First come named turns, each shown by rows before and after it. For each pair of rows after them, which turns, in which order, take the first row to the second? The first pair is done for you.
turn k343:
[ 29.5  14.6  -7.5   1.9  35.5  19.9  -4.2  12.1 -13.7   8.6  -7.2   7.7] => [-36.4   8.6  -4.5 -23.6 -11.4   7.7  -7.2 -21.4  -8.3 -13.9 -16.9   1.8]
[ -6.9   6.3 -24.5   3.8  23.2   6.5 -26.9 -10.8 -14.4  -0.4   0.3   6.8] => [-20.5  -7.1   9.5   1.9 -25.0 -25.3  -7.2  -9.7  -8.3 -17.5   2.5  -0.8]
[ 31.5  15.6   1.3  15.3  19.9  29.8  14.4 -19.6  23.7   5.1  -3.3 -15.3] => [-11.6  14.7  -1.7  -2.7  -8.1  24.8  10.1 -43.0  27.1  -7.4  -6.5 -19.7]
turn k383:
[-34.0 -14.5 -22.5 -19.4 -14.6  -8.0  -8.7  -2.1 -11.1 -10.4   0.7  12.0] => [-33.9 -10.0 -24.8 -22.3  -9.4   4.5  -6.1 -14.7  -3.1 -12.8   2.4   4.2]
[-54.0   4.0 -13.3 -18.7 -26.1  11.1 -11.7 -26.7   2.2 -13.6  -7.1 -21.3] => [-38.2  15.2 -24.7 -12.3  -0.4  34.3 -12.7 -33.9   8.8  -7.5  -4.8 -24.7]
[ -3.2   7.6 -17.4  -2.7  20.5  24.3  -0.5   1.0   5.7  -7.8  -6.1  -8.0] => [  4.7   3.3 -17.9   0.5  26.8  18.3  -3.3  14.6  -4.2  -2.8  -3.9  -1.5]
[ -0.4   6.7   4.4   0.0  -4.0   2.6  -3.2 -22.8   9.3  -4.3  17.8   4.6] => [  6.1   8.9   1.9   1.3   4.0   8.2  -5.0 -19.0   8.6  -2.6  21.4   4.8]
turn k659:
[-11.8   1.5   1.0  -2.4  -9.5 -16.1   2.2  -1.7  -9.5  -8.1   3.6  -7.5] => [ -4.9   0.2   3.0   0.7  -8.3 -21.0   1.0   5.3 -11.8  -5.2   6.3  -3.1]
[-5.9 -8.0  5.0 -3.2  2.9 -6.5 -7.8  2.9 20.0 10.0 -2.4 -3.0] => [-6.6 -8.5  5.6 -4.2  3.7 -7.8 -7.5  5.5 19.2 10.2 -1.4 -2.1]
[-19.4  -1.9  -7.5 -10.6  -4.2   1.4 -12.6   1.3  -9.8  -3.7  -7.4   3.6] => [-16.1  -4.2  -3.5  -9.5  -5.7  -4.7 -12.4   4.7 -10.5  -3.7  -7.4   4.8]
[42.3 -9.3 12.2 11.9 22.6 -2.6 11.7 16.6 -3.3 -1.7 -0.5 -1.1] => [39.7  0.7  0.2  9.9 32.7 14.4 11.1  1.4  3.1 -3.8 -1.2 -7.5]
turn k287:
[ -7.3   9.5   6.4   8.0 -30.8 -16.2   3.9  25.5  11.6  27.1 -17.3  -9.1] => [  3.8  21.5   2.7   8.6 -21.4   3.1  14.9   5.1  27.2  25.2 -14.3 -23.5]
[-25.8   7.6  16.5  -8.8 -12.8   8.1  11.7 -13.3 -10.6 -26.3 -11.4 -14.5] => [-28.4  13.4   3.1 -11.5  -1.4  21.4   4.0 -18.7 -11.1 -22.5 -11.3 -12.0]
[ 12.6 -18.6   9.1   3.6  -5.0 -11.2  -4.5  27.1  -9.1  -0.3   0.3  12.3] => [ 23.2 -10.5  17.9   5.6  -6.9  -0.5  15.9   7.3  11.6  -8.0   5.5  -7.5]

Between the rows of a pair lie 2 to 3 turns.
[ 41.6  -8.4  10.7  14.1  32.6 -19.2  -9.7  44.6 -23.9  17.1  15.6  17.6] => [ 37.9 -14.9  40.1  13.9  -8.6 -36.9  20.3  31.8  -5.6   0.7  20.9  -3.2]
k287 k383
[-30.5   5.2  -8.6 -11.7 -31.2  -6.5 -11.1 -26.2   7.5 -12.6   3.6  -9.0] => [-32.1   7.7 -28.9 -11.5 -10.7   0.8 -30.0 -16.0  -8.1  -0.6   1.2   6.4]
k383 k287
[ 11.6 -11.8  26.6   6.2 -33.7 -38.2  26.0   3.0  28.0   7.3  -0.1 -11.0] => [ -3.5   1.9 -35.0  -2.5  27.7  -4.3 -31.7  14.1  -4.4  36.2 -10.9  25.3]
k287 k287 k383
[-14.1  -9.5   0.5 -12.7 -25.1  -7.7  -8.5 -18.0   8.8 -12.6   2.0 -12.2] => [ -7.0 -13.5 -12.9  -7.1  -3.4 -13.1 -28.9   9.8 -14.2   4.6  -2.6  11.9]
k343 k343 k287
[-41.7  -2.3  -1.8  14.6 -20.9 -15.0 -16.5   0.1 -10.8   1.4 -14.4   6.5] => [-39.0  10.6 -13.1  12.6  -8.3  13.3 -10.8 -26.7   7.4  -0.3 -11.7  -7.1]
k383 k383
[31.3 -7.7  4.9 22.1 32.6 14.9 -9.6 20.4  4.5 13.6  0.5 10.5] => [ -8.0 -23.7  33.3   6.0 -30.7 -15.8   6.3   5.5  14.8 -11.0  -4.7  -0.4]
k343 k383 k343
[-20.6 -30.7  24.8 -10.6 -53.6 -39.1  21.3   7.6 -11.8 -38.7 -18.2  -5.8] => [ 14.3 -24.1 -19.8   1.4  25.0 -18.3 -21.3  51.1 -46.8  -1.2 -19.4  33.0]
k659 k343 k383
[-33.8 -14.8 -10.5 -32.5 -48.8  -8.8   3.0  18.4  25.6 -23.3   6.8   8.6] => [ -7.0   6.8 -28.7 -25.2 -11.3  34.1  14.1  -8.8  51.4 -16.4  16.4 -12.4]
k287 k383
[ 34.0 -18.3  17.0  10.0 -10.9  -0.1  20.8  26.9  -4.1  14.4   4.1  -4.2] => [ 13.1 -14.3  21.6   2.7 -30.9   5.9  31.0  -0.5  11.6   1.3   2.4 -21.4]
k383 k383 k383
[-10.0   3.7  10.5  -2.2  -4.0  29.0  28.6 -36.1  22.5 -32.9  20.0 -29.4] => [ 31.5  11.3 -11.4  12.9  45.7  43.8  12.3  -4.0   5.9  -5.6  23.8  -8.7]
k343 k343 k383
[ 15.2  -8.4  11.9  -5.2  11.9  -4.8  -3.2  43.8 -14.0   0.8 -11.2   6.8] => [30.6 -0.1 10.1 -0.1 22.0 14.4 10.3 30.5  2.8 -0.6 -3.5 -8.2]
k287 k287 k383
[  3.3  17.8  -6.4   0.8  17.7  25.1  12.0  -7.3  14.2   9.4  -3.6 -20.8] => [-26.3  13.7 -16.3  -8.2  12.3  21.6  -5.5 -10.2   6.0   8.6  -9.2 -11.6]
k343 k287
[  7.4  12.6 -13.1   6.7  36.1  23.7 -19.4  -6.2  12.3   4.6  -2.0 -10.3] => [32.5 -0.1 11.5 17.7 24.5 -4.9 -7.7 23.8  4.8  5.5  0.4 -6.3]
k343 k659 k343
[  2.2  -5.2  17.3   4.4  -1.3 -17.6  -7.5  22.4  -6.9   0.5  -1.4   6.8] => [17.0 10.6  1.9  6.1 23.3  7.5 -5.6  6.1  4.9  5.9  2.8 -2.9]
k287 k287 k383
[-12.2  -2.0  23.3  -0.8 -19.4  -1.6  -5.3 -22.4   6.0 -23.7  -7.1 -21.8] => [ 14.5  -2.9  33.6  11.5 -14.1  -6.0   5.5  -7.4   9.4 -18.8  -2.9 -22.9]
k287 k343
[-46.0  -0.7  -7.2 -28.2 -17.5 -17.0 -16.6   0.4 -24.4 -10.7 -25.5   6.5] => [-12.8  -6.8   2.3 -13.6  -5.6 -32.5 -16.2  35.3 -37.8   1.8 -21.2  19.7]
k659 k659
[ 26.4 -21.6 -25.9  -7.8  23.2  -4.7  -3.3  24.7 -19.5  17.3  -8.9  17.2] => [ 26.2 -29.5  12.4  -6.9 -21.1 -22.3  33.9   9.7   4.8  -4.3  -1.7  -9.6]
k383 k287
[ 12.1   5.2 -25.4  -3.8  25.6  11.2 -12.0   7.2 -10.4   6.7  -7.4  12.2] => [-16.3   7.0 -27.9 -17.1   6.7  15.4  -9.7 -16.6  -1.8  -5.2 -13.6   3.4]
k659 k659
[-18.8 -11.5  10.4  -6.9 -34.3   7.6  19.1 -43.0  23.1 -15.3  -1.7 -22.7] => [ 41.6  -1.0   6.7  14.2   8.3  24.1  27.7 -22.9  26.8   0.9   8.7 -23.6]
k383 k343 k383
[-12.0 -20.2  10.0 -11.9 -28.1 -25.9 -12.0  17.5  -7.5   7.0  -1.8  20.5] => [ 12.3  -1.7  15.2  -3.9 -16.9   7.0  20.5 -20.1  34.4   0.1  11.8 -15.2]
k287 k383
[ -6.9  -8.6 -19.5  -5.4  15.8 -15.3 -28.7   3.5 -27.0   4.8 -16.9  32.6] => [49.6 -0.4  2.8 19.5 28.3 -5.0  5.6  6.2 -1.5  6.7 -1.4 10.2]
k287 k383 k343
[-45.0   9.6 -28.2 -13.9 -10.8  21.2 -12.9 -32.9  17.4  -6.3 -18.6   5.5] => [-42.7  -7.0 -22.7 -11.4 -14.7 -11.1 -29.9  11.4 -15.0   2.6 -24.3  36.0]
k383 k287
[-11.0 -28.2  25.5 -22.4 -28.4 -62.4   3.3  24.6 -16.3 -22.0   7.1   0.3] => [-14.7  -6.6  22.0 -26.9 -28.6 -21.5  26.1 -30.7  25.7 -37.2  14.4 -39.2]
k287 k287 k343
[ -0.6  -1.3 -14.3   0.9  31.4   3.8 -37.0  18.9 -14.8  11.5 -14.4  35.2] => [  3.3 -16.7  40.2   8.3 -31.9 -33.8   9.2  16.9   9.3 -13.1  -5.8   9.2]
k383 k287
[ 20.9   9.4 -19.4   6.4  32.8  27.7  -0.7  -6.6   6.9  10.6   3.6  -3.6] => [-16.2   7.9 -13.2  -8.5   2.4  25.6   4.8 -34.3  18.2  -4.2  -1.0 -16.7]
k343 k383
[  0.4 -13.7  -2.4  -3.1 -13.8 -30.2   4.0  16.5 -21.0 -12.4 -10.2  20.6] => [  9.4   0.7 -28.2   1.1  23.7  -1.7  -7.0   7.5 -19.5   0.6  -9.1  21.5]
k343 k659
[-32.4  14.6 -20.7  -6.5   1.7   4.2 -19.9 -18.1  -7.4  -1.3   0.2  -2.1] => [ 20.3  12.0 -13.7  14.8  28.5   4.4 -10.0  12.7  -8.1  13.5   8.7   2.5]
k343 k343
[  1.0 -20.4  38.3  -2.4 -40.5 -31.8  16.7  19.4  -3.6  -8.4   0.7   2.2] => [54.0  9.8  4.8 14.0 31.8 19.5 12.0 14.2  7.1 15.2 10.1 -2.3]
k383 k343
[-26.8   7.2   0.1   1.0 -18.8 -15.2 -14.3  -4.3   3.9 -17.6  -4.0  -8.5] => [ 21.0  16.7  -9.8  18.7  20.7   1.6 -11.6  12.5   5.6  -0.7   2.5  -7.9]
k343 k287 k287
[ 25.7  12.8   1.2   4.7  -4.2   5.8  16.8   7.2  10.3  -5.7  28.0 -13.3] => [ 26.4  17.3 -15.7   5.0  14.4  12.9   1.6  12.7  -0.3   2.7  23.9  -2.4]
k383 k287
[ 20.6  -3.6 -12.9  17.5  42.3  12.7 -21.5  24.9 -28.3  23.3  11.0  24.0] => [ 25.8 -20.0  42.0  21.9 -19.0 -24.5  22.8  19.4  -8.3  -0.6  17.8  -1.8]
k383 k287
[ 11.7  -9.9  29.7  26.3 -17.6 -11.6   2.1  10.8 -15.0  -0.3  22.9   4.5] => [-33.8  -4.4  12.0   5.3 -27.6  -0.5 -13.7 -18.6 -13.5  -6.4  13.0   3.6]
k343 k343
[ 48.1 -14.0  16.0  -5.3   0.1  13.6   5.7  -3.3  -9.2  32.0  -0.3  11.0] => [ 35.0 -12.6   1.7 -11.7   6.2  17.0 -11.0  -0.8 -19.2  39.8  -4.9  20.1]
k659 k287
[-16.3  -1.6   0.0  -8.9 -11.9  34.9  10.2 -57.2  16.2   5.3  14.4 -39.0] => [ 30.8  -3.8 -20.6  11.1  45.7  34.8 -17.4   1.8 -21.1  39.1  15.6  -3.3]
k343 k287 k383
[  5.7  -0.4   2.4  -8.0 -12.1  12.0  23.6  -4.6  24.5 -23.8   0.5  -9.7] => [-18.9  -7.7 -15.8 -15.8  -3.0   1.3 -13.7  15.0  -3.2 -13.0 -10.9  19.4]
k287 k287 k383
[  2.0  -1.6   6.2  22.6   6.6  -1.1  11.8  -3.4   8.5  16.8  16.6 -35.3] => [-32.4 -11.1  -8.2  10.1   0.0 -13.2 -16.2   7.4 -18.1  21.6   5.8 -15.5]
k287 k287 k343
[ 20.3  -0.6  -6.6  -9.9   4.3   4.2  21.2 -23.1  14.0  -2.8  -5.4  -1.3] => [ 12.4 -14.1  -2.0 -10.9  -6.5 -23.4   5.7   7.6 -12.5   0.7  -8.9  19.8]
k287 k383 k287
[ 34.6 -14.6   0.1  15.3  24.8  16.3  -4.6  38.0 -18.6  10.5  -3.5  -4.8] => [-17.7 -14.3 -24.7  -7.4  19.1  23.4 -31.3  16.9 -28.1   6.7 -17.9   2.4]
k383 k343
[-17.1  -3.9  -9.1   2.6   6.6 -15.6 -36.0  37.1 -27.3  14.2 -14.7  25.0] => [ -9.1  -8.0   0.4   7.0   0.2 -26.0 -27.6  45.0 -26.5  11.3  -9.9  25.7]
k343 k343
[ 23.6 -12.6  30.8  13.4  28.9 -15.8 -18.3  22.7  -3.3  19.2  -2.0  13.0] => [ 25.4 -17.7  49.1  13.6   7.4 -23.4   0.9  14.7   9.0   8.3   3.0  -1.3]
k287 k383
[  3.8  -8.4  21.3  -3.8 -13.3 -18.9  14.8   9.5 -11.6  -2.7  -0.8  -7.2] => [ 12.4  -4.9   5.5   0.5  10.0 -12.3  -0.9  21.8 -23.6   8.0  -2.7   5.7]
k343 k287
[-25.9  11.2  -4.8  -9.5 -13.9  11.2 -31.4  -9.3   1.1 -16.5  -3.8  17.2] => [38.5  9.1 18.8 17.8  0.8  0.8 -6.4 18.9  6.3 -8.1  7.5 13.1]
k659 k287 k343
[ 26.2   0.9   9.2  12.1   2.5  -6.8  11.9  12.2   2.2   2.4  20.4 -12.6] => [-16.8   6.1  -2.8  -7.6 -10.0   5.1   3.1 -23.1  11.0  -9.1  13.9 -19.7]
k287 k659 k343
[-26.7  -3.0 -11.4 -10.6  -0.5  11.8 -11.1 -10.8 -10.8  -1.6  -9.3  13.3] => [ -7.6  -2.3  15.3   0.2 -19.8   6.8  20.1 -18.7  10.2 -11.5  -0.7 -10.0]
k343 k383 k383
[  3.2 -14.8  31.3   3.5 -20.5 -17.8  25.0  12.0   7.4 -14.3   0.9  -9.3] => [ -6.9   6.1 -24.1  -6.7  37.2  26.6 -16.4  -3.0  -5.0   6.1  -6.1   4.7]
k287 k287
[-14.4 -13.2  22.6  -5.0 -28.0 -24.8   8.0  18.2  -7.5 -11.0  -8.1   5.9] => [  0.9   2.4 -18.0  -0.1  28.7  11.6 -17.8  19.8 -19.8  11.0 -10.1  20.4]
k659 k343
[48.8 -1.5 35.8 20.5 -2.4 -8.0 33.5 25.7 -3.1  3.8 13.7  5.1] => [-58.4   7.9 -13.5 -23.3 -18.6  14.5 -14.7 -26.1 -10.6  -9.1  -9.8  14.1]
k287 k287 k343
[ -9.5 -30.8   2.4  -7.4  -7.2 -30.3   7.4  10.1 -12.7 -10.2 -12.7  21.4] => [ -1.0 -28.0  -1.2  -4.0   4.4 -26.7   2.3  17.2 -16.2  -1.1  -9.5  28.7]
k343 k383
[-20.5  13.8 -36.1 -11.3  19.0  28.0 -21.7 -35.9   8.8   2.9 -13.6 -11.7] => [-25.1   8.2 -41.2 -12.6  23.9  18.9 -36.9 -18.4  -8.3  10.3 -18.0   3.9]
k343 k287 k287
[ -4.2  -4.8  13.5  15.8 -11.4   4.9  12.0 -22.4  35.5 -16.3  -3.2 -18.9] => [  8.5   5.4 -17.3  18.6  32.9  23.3 -13.2  -9.4  19.5   3.2  -6.1  -2.5]
k659 k287 k383
[-31.3  -5.5 -17.9 -21.8 -15.0  16.5 -31.0   9.7  -2.6  -9.1   4.1  29.1] => [-12.4 -16.0  15.5 -10.5 -45.3  -8.9  -4.1  21.8   6.0 -18.6   9.8  18.4]
k659 k343 k383
[-43.6 -12.6   0.0 -16.8 -29.2 -23.0 -14.5   5.9 -22.1  -8.6  -8.1  15.3] => [-17.4   8.9   7.5  -9.8 -20.3  10.6  23.7 -37.7  26.4 -16.8   6.0 -26.3]
k287 k383
[ 26.2 -23.9  13.9  38.7  -2.7  -0.6  -3.7  15.5  -0.3   6.2  12.0   4.9] => [-19.4 -30.0  15.2  17.4 -35.7  -7.0  -6.8  -8.1   3.6 -10.1   2.9  -0.6]
k343 k343
[ 28.5  16.7   1.0  -9.5   5.8  35.3  25.4 -29.0  43.3  -7.0   2.0 -17.2] => [-18.1  12.9 -13.5 -30.2 -12.0  30.1   6.1 -44.9  33.9 -12.9  -9.9 -10.5]
k383 k343
[-15.6   9.2  10.8   3.7  -8.3  -0.7  15.0 -25.2   5.0 -20.9 -16.1 -10.8] => [ -4.5   0.8  25.0  12.4 -16.4 -21.1  17.7   0.1  -4.8 -18.3 -13.1  -1.6]
k659 k659
[-21.7  11.0 -21.4  11.5  26.5   8.3 -36.3  -6.0 -18.7  14.4  -4.5   2.9] => [ -4.1  -3.3   1.0  23.0  15.6 -20.2 -30.5  25.8 -29.9  17.4  -3.5  10.3]
k287 k343
[-17.7   5.7  -5.2  -4.0  -5.5  15.9   3.1 -16.5  10.8  -1.7  -4.0 -11.1] => [-18.4  -5.9   9.8  -1.8 -23.2  -7.2   9.4  -0.6   0.6  -3.8  -2.7  -3.8]
k659 k659
[  2.8  -4.7  18.0   4.8 -21.0   1.0  15.8 -13.8  10.0 -21.2   5.0  -5.8] => [30.0 -4.4 18.9 15.9 -2.3 -1.1 12.5  6.3  0.8 -9.0  8.4  3.0]
k659 k659 k659
[-29.0   9.7 -18.5 -13.7  -3.1   8.6 -30.2 -21.4   2.9   6.9 -12.8   8.6] => [-15.7  10.0 -24.1  -6.1  11.9  12.3 -36.9 -12.9  -1.3  15.3 -11.6  13.0]
k383 k383
[-13.7  -6.7   3.8  -9.7 -42.7 -22.2  -1.6  -2.0 -15.9  -2.9  -8.2  10.9] => [  9.9   6.1 -26.2  -0.1  13.1   4.9 -21.7   6.1 -24.4  17.5  -7.0  24.1]
k343 k383 k343
[  8.3  18.2  -3.8   7.8  30.1  13.3  -8.4  -3.4   3.1  14.0 -11.6  12.6] => [-11.2  20.2  -2.7  -1.0  16.2  16.8  -5.6 -25.9  14.6   4.9 -12.6   1.2]
k343 k383 k383
[ -6.9  -9.1 -27.8 -10.0  12.6  18.5 -24.1  18.1 -18.4   8.3  -7.6  -4.8] => [ 20.5 -16.9  14.8  -0.1 -20.5  -2.5  17.6  17.0   5.0  -5.6   5.4 -29.5]
k287 k287 k659
[ 28.9  -0.8 -39.6   3.8  40.3  10.8  -7.5 -14.4  14.3   5.2   2.7   1.4] => [-11.0  -2.1 -29.1 -14.2   0.4   5.6   3.1 -47.3  29.8 -14.6  -0.9 -13.4]
k343 k383
[-35.8  -7.8 -19.8 -15.5   5.3  17.0 -27.4 -15.5 -13.0  -5.4 -22.9   4.0] => [-42.3 -14.0  -7.1 -17.1 -10.0   6.2 -22.4 -16.9 -11.5 -10.9 -21.2   1.0]
k343 k343 k343
[ 37.3  -0.5   4.8   5.9  24.6  21.0  11.9   6.9   4.8   8.6  28.7 -13.8] => [ 17.2 -16.2   3.5  -2.1  16.9  -5.8 -11.9  38.4 -24.6  13.5  20.2  12.4]
k287 k383
[ -7.4 -18.2  -3.2  -5.4  27.3  -5.7  -8.8  30.5 -28.3  -9.0 -12.1  24.7] => [-26.4 -26.0  15.6 -13.5  -7.6 -20.0   8.5  16.4 -17.8 -24.3 -14.2  12.5]
k343 k343 k383
[ 20.0 -12.6  29.9  11.4  -8.5 -11.3  18.8   6.9   3.0  -0.3  -3.9  -3.1] => [-21.0 -12.7  -1.8  -5.1  -0.1  -6.2 -19.3   5.8 -20.5   3.7 -19.6  19.0]
k343 k287 k343
[ -4.8   5.4  13.3  -9.7 -16.9  -2.6  17.8 -10.4  13.3  -3.5   0.6 -27.1] => [ 27.3   7.7   7.6   6.0  13.8   1.2  11.3  13.5   2.1  12.5   5.1 -14.3]
k343 k383
[-17.7  -4.7  17.9  -0.8 -25.2 -14.3  -4.7   7.2 -14.1 -11.9   2.1 -12.5] => [  9.1   5.5  -4.7   6.8  19.7   6.6 -21.5  18.5 -25.2   6.7   4.7   0.0]
k659 k343
[ 15.0 -17.1  10.8  10.0   6.4  -7.7  21.5  24.3  -4.7  -7.5 -14.6 -10.4] => [-11.1  -3.0 -12.0  -4.8  14.5  23.6  10.7 -11.6   4.0 -11.3 -18.2 -18.5]
k287 k343
[ 14.1  -6.0 -13.1  15.1  39.2  15.3  -5.4  18.8 -16.3  22.1   2.8  17.2] => [-47.6 -18.1   6.4  -9.9 -29.1  -7.9   6.9 -16.9  -4.4  -7.4  -4.9   2.5]
k343 k287
[-28.4  -1.2  -1.7 -11.0 -21.6  -0.6   4.7 -17.5   5.6  -6.8  -3.0  -6.6] => [ -3.3  12.0 -19.1  -4.4  13.9  24.3   0.0 -20.9  10.7   3.3  -0.9  -8.9]
k383 k383
[ -2.4   4.2  -7.1 -13.7   9.3  20.5  -3.7 -23.0   6.4   1.6 -10.0   1.4] => [22.7 -1.9 -3.4 -1.3 21.6  7.3 -4.9  7.0 -4.1 12.9 -7.5 12.4]
k343 k343 k287
[-46.2  17.8  -7.9 -18.3   7.9  19.5  -1.5 -41.1   9.9 -13.4  11.5 -12.5] => [-45.5  -4.8  27.3 -14.3 -30.9 -27.2  10.5 -15.0  -0.5 -20.4  10.2  -6.5]
k287 k659 k287
[  3.3   2.8   1.0   5.6 -10.9  11.8  18.4 -32.5  25.6  -9.1  14.9 -21.5] => [-29.8   0.8 -27.1  -7.1   0.8  15.7 -14.0 -30.6   4.6  -3.4   3.2  -0.1]
k287 k659
[-25.7  -3.2  -9.8 -14.4 -45.2   7.0   3.8 -11.8   1.5 -19.5 -12.0   3.2] => [-27.5   4.9 -24.6 -17.4 -27.1  23.4  -6.1 -20.1   2.3 -16.2 -14.3   5.9]
k287 k287
